In the data rows, the value 50 means zero.
One hidden rule gives every row of this table a label. Here are some rows, each with its label.
tensor([28, 61, 42, 49, 62, 27, 63, 70]) 2
tensor([47, 43, 25, 43, 45, 45, 47, 67]) 1
tensor([48, 55, 64, 51, 62, 50, 59, 43]) 1
tensor([60, 43, 41, 34, 39, 71, 41, 37]) 1
tensor([56, 45, 28, 44, 45, 53, 48, 60]) 1
tensor([43, 53, 73, 45, 60, 55, 64, 36]) 1
tensor([31, 60, 49, 47, 54, 23, 85, 71]) 2
tensor([46, 57, 71, 51, 57, 50, 62, 34]) 1
tensor([51, 47, 33, 36, 56, 43, 61, 70]) 2
tensor([78, 58, 76, 89, 32, 50, 22, 21]) 2
tensor([49, 53, 74, 42, 52, 58, 56, 29]) 1
tensor([58, 58, 66, 73, 50, 39, 34, 37]) 1
tensor([52, 42, 58, 43, 63, 57, 64, 50]) 1
tensor([74, 60, 76, 86, 35, 46, 35, 23]) 2
tensor([56, 49, 32, 41, 47, 46, 57, 61]) 2
tensor([37, 53, 61, 36, 58, 53, 74, 53]) 1
tensor([62, 22, 52, 45, 51, 78, 23, 37]) 1
tensor([51, 39, 33, 34, 56, 52, 48, 63]) 1
tensor([52, 49, 65, 41, 57, 58, 65, 46]) 1
tensor([49, 57, 76, 39, 60, 56, 70, 37]) 1
tensor([32, 52, 38, 52, 64, 28, 55, 69]) 2
tensor([73, 51, 72, 90, 37, 52, 18, 26]) 1
tensor([49, 31, 34, 29, 42, 96, 30, 46]) 1
tensor([68, 52, 74, 99, 33, 50, 19, 17]) 1
tensor([29, 66, 49, 49, 57, 32, 80, 67]) 2
tensor([53, 41, 27, 43, 47, 47, 39, 63]) 1
tensor([52, 46, 26, 38, 40, 53, 39, 63]) 1
tensor([51, 47, 33, 43, 49, 44, 52, 65]) 1
tensor([31, 57, 48, 47, 55, 27, 74, 71]) 2
Which label does each new row get?
tensor([48, 60, 81, 55, 62, 64, 62, 29]) -> 1
tensor([49, 45, 35, 48, 58, 40, 56, 66]) -> 1
tensor([54, 34, 33, 35, 26, 82, 23, 41]) -> 1
tensor([76, 62, 75, 82, 37, 49, 38, 18]) -> 2
tensor([56, 61, 58, 57, 48, 41, 50, 41]) -> 2
